Here are some numbered points:
[ 1.43 -0.92 -0.93  1.20  0.45  0.19  0.23  0.27  0.83 -0.76  0.13  0.45  0.00
 -0.37  0.81 -0.20] 0
[ 0.01  0.15  0.50 -0.06  0.55 -0.94  0.15 -0.58 -0.39 -0.19  0.19 -0.23 -0.39
 -0.38  1.19  0.78] 1
[ 0.24  1.26 -0.55 -0.56 -0.26  0.90  0.39 -0.20 -0.60 -0.10 -0.19 -0.79 -0.68
 -0.01  1.79 -0.95] 2
[ 0.23 -1.00 -0.47  0.41  0.35  0.19  1.52  0.69  0.30  0.56  0.04  0.47 -0.13
 -0.75  1.25 -0.13] 3
[ 0.09 -0.33 -0.09 -1.25  0.32  0.35 -0.48 -0.77 -0.57 -0.49  0.01 -0.06  0.33
  0.44  1.26 -0.84] 4
[ 0.39  1.02 -0.14  0.63  0.59  0.61  1.03 -0.43 -0.87  1.14 -0.45  1.13 -0.22
 -0.52  0.69  0.34] 5
[ 1.11  0.51  1.70 -0.14  0.99  0.71 -1.08 -0.89 -0.95 -0.06 -1.23 -2.06 -0.07
  0.93  0.14  0.76] 6
[-0.15 -0.21  0.02  1.78 -0.89 -1.06  0.45  0.60  0.99  0.87  0.93 -0.90 -0.26
 -0.41 -0.37  0.27] 7
[-2.01  0.32 -0.10 -0.36 -1.86 -1.15  0.79  2.48  1.81  1.02 -0.11  1.32  0.09
  0.81 -1.03 -1.53] 8
[ 0.37  0.09  0.07  1.12  0.70  0.48  1.19  0.19  0.40  0.43  0.54  0.23  1.03
 -0.67  1.14  0.18] 9
[ 1.05 -0.50 -0.99  0.64  0.30  1.05 -1.01  1.17 -0.62 -1.35 -0.67  0.46  1.23
  0.31  0.04  0.06] 10
[ 0.81 -0.01  0.37  0.66 -0.52 -0.24 -0.46  0.01 -0.32  0.21  0.40 -0.26 -0.53
 -0.06 -1.09  0.23] 11
[ 0.35  0.78  0.49 -1.25 -0.61 -0.55 -0.05 -1.16  1.01  1.46  0.19 -0.10  0.46
  0.86  0.04 -0.98] 12
[ 1.98 -0.77 -0.70  0.97  0.60 -0.08  0.70 -0.49  3.19  1.88 -0.70 -0.21  1.14
 -1.86 -1.07  0.29] 13
[-1.81  0.86 -0.75 -0.38  0.37 -0.63 -1.49  1.20 -0.80 -0.72  0.84  0.03  0.63
  0.92 -3.44  1.40] 14
[-0.30 -0.35  0.56  1.22  0.86 -0.55 -1.48  0.83 -0.70 -1.25 -1.65 -0.03  0.41
  0.49 -1.52  1.64] 15
[ 0.34 -0.65 -0.63  0.52  1.16  0.08  0.03  0.20 -0.29 -0.29 -0.54  0.26  0.40
 -0.16 -0.06  1.15] 16
[ 0.42  0.49 -0.77 -0.16  0.27  0.13  0.20  1.25 -0.38 -0.22 -0.67  0.32  0.28
 -0.43 -0.22 -0.53] 17
[-0.90  1.54  0.10 -0.32 -1.20 -0.50  1.13  0.31  0.40 -0.32  0.69 -1.54 -1.14
 -1.02  1.89  0.37] 18
[ 2.03 -0.31  0.26 -0.31 -0.14  1.92 -2.31 -1.19 -1.59 -1.28 -0.25 -0.29  0.86
  0.94 -2.58  2.01] 19
[ 0.94  0.49 -1.20 -0.40 -0.41  2.64 -1.42 -1.85 -1.34 -2.28 -0.45 -1.14 -0.38
  0.72 -1.26  1.47] 20
[ 0.86  0.50 -0.18  0.18  0.13  1.01 -0.81 -1.15  0.20 -1.45  0.02 -0.45 -0.41
  0.03 -1.44  0.37] 21
[ 0.20  0.84 -1.34  1.33 -0.11  1.27 -0.24  0.62 -1.12 -1.19 -0.63 -0.16  1.53
  0.26 -1.27  1.17] 22
[ 0.29 -0.15 -1.13  0.64 -0.70  0.15  0.79  1.17  0.37 -1.82  0.43  0.31 -0.56
 -2.00  0.99 -0.79] 23
Which three points above are nearest to each new point by angle, seen from the average point of the numbered points? Their numbers follow each, nearest first.
[ 0.51  0.65  1.15  0.32  0.78 -1.06  0.02 -1.40  0.49  0.39 -0.26 -0.56 -1.47
  0.15  1.31 -0.05] 1 12 6
[ 0.11  0.97  0.49 -0.11  0.15  0.12  0.09 -0.09  0.10  0.46 -0.81 -0.86 -1.02
 -0.45  0.28  0.19] 18 2 6
[ 0.99 -0.59  0.04 -0.41  0.00  0.15  0.33 -0.49 -0.21  0.01  0.27  0.03 -0.12
 -0.54  0.09  0.92] 1 3 16
[-0.18 -0.05  0.26 -1.19 -0.75 -0.44  0.89  1.43  1.33  1.00  0.50  0.03  0.61
 -0.88  0.49  0.05] 8 3 18
[ 1.21 -0.14  0.36  0.37 -0.35  0.61 -0.58 -0.68 -0.55  1.22 -0.78 -0.34  0.51
  0.40 -0.27  0.18] 6 12 19
[-0.28  1.01  0.31  0.31 -0.11 -0.89  0.48 -1.09  0.33  0.57  0.56  0.68 -1.27
  0.49 -0.37 -1.08] 12 8 11
[ 0.26  0.94  1.73 -2.30 -0.30 -1.36  1.20 -2.01  0.33  2.45 -0.82 -1.21 -0.26
  0.38  0.70 -2.24] 12 4 2
[ 0.64  1.28 -1.09  0.25  0.29 -0.65 -0.78  0.71  1.74  0.26  0.37  1.00  0.22
  0.47 -1.02 -0.84] 8 12 13
[-0.32 -1.61 -0.75 -0.85 -1.04 -1.62 -0.58  0.61  2.12 -0.22  0.01  0.54 -0.03
 -0.32  1.05 -1.12] 8 23 3
[ 0.24  0.92  0.20  1.10  0.22  0.27 -0.21  0.21 -0.44 -1.00 -1.28 -0.50 -0.22
  0.56 -0.17  0.71] 15 6 22
[-0.36  0.06 -0.12 -0.10 -1.04  1.68  0.41  1.56 -1.04 -0.50  0.91  0.12  0.60
  0.50 -1.62 -0.42] 14 22 8
[ 0.29  0.19 -0.55 -0.64  0.56 -0.29 -0.97  1.75 -1.59 -1.95  1.30  1.35  0.10
 -0.43 -2.23  1.59] 14 15 19
[-1.15 -0.12 -0.47  0.40 -0.10 -2.77  0.87  0.41  1.48 -0.33  0.65  1.31 -1.91
 -0.64  0.21 -1.59] 8 7 23
[-0.03  0.54 -0.20  0.04 -0.17  1.13 -0.97  0.63 -0.91 -0.83 -0.20  0.55  0.47
  0.87 -2.06  0.27] 14 19 22
[ 0.12  1.31  0.07 -1.10 -0.63  0.49  0.61  0.77 -1.59  0.51  0.62 -1.15  0.04
 -0.21  1.45 -0.80] 2 18 4
[ 0.45 -1.81  0.70 -0.39 -0.04  0.72 -0.18 -0.27  0.76  0.08 -0.51 -0.83 -0.24
  0.74 -1.86 -0.26] 11 19 21
[-0.37  0.99 -0.58  0.64 -0.70  0.67  0.39 -0.68  0.55 -0.39  0.29  0.55 -0.42
  0.33  2.07 -1.13] 2 18 4
[-1.53 -1.96  0.06 -0.94  0.11 -1.26  1.13 -0.08  1.24  0.59  0.45 -0.31 -1.41
 -0.72  1.49 -2.11] 3 8 4
[ 0.02 -0.77 -0.40 -0.52  0.70  0.64 -0.66  1.76 -1.51 -0.87 -0.66  0.22  1.03
  0.35 -2.02  0.29] 14 10 15
[-0.53  0.31  0.30 -0.21 -0.24 -0.85  0.04 -0.01  0.71 -0.61  0.46  0.98 -0.60
  1.20  0.19 -0.83] 8 12 4
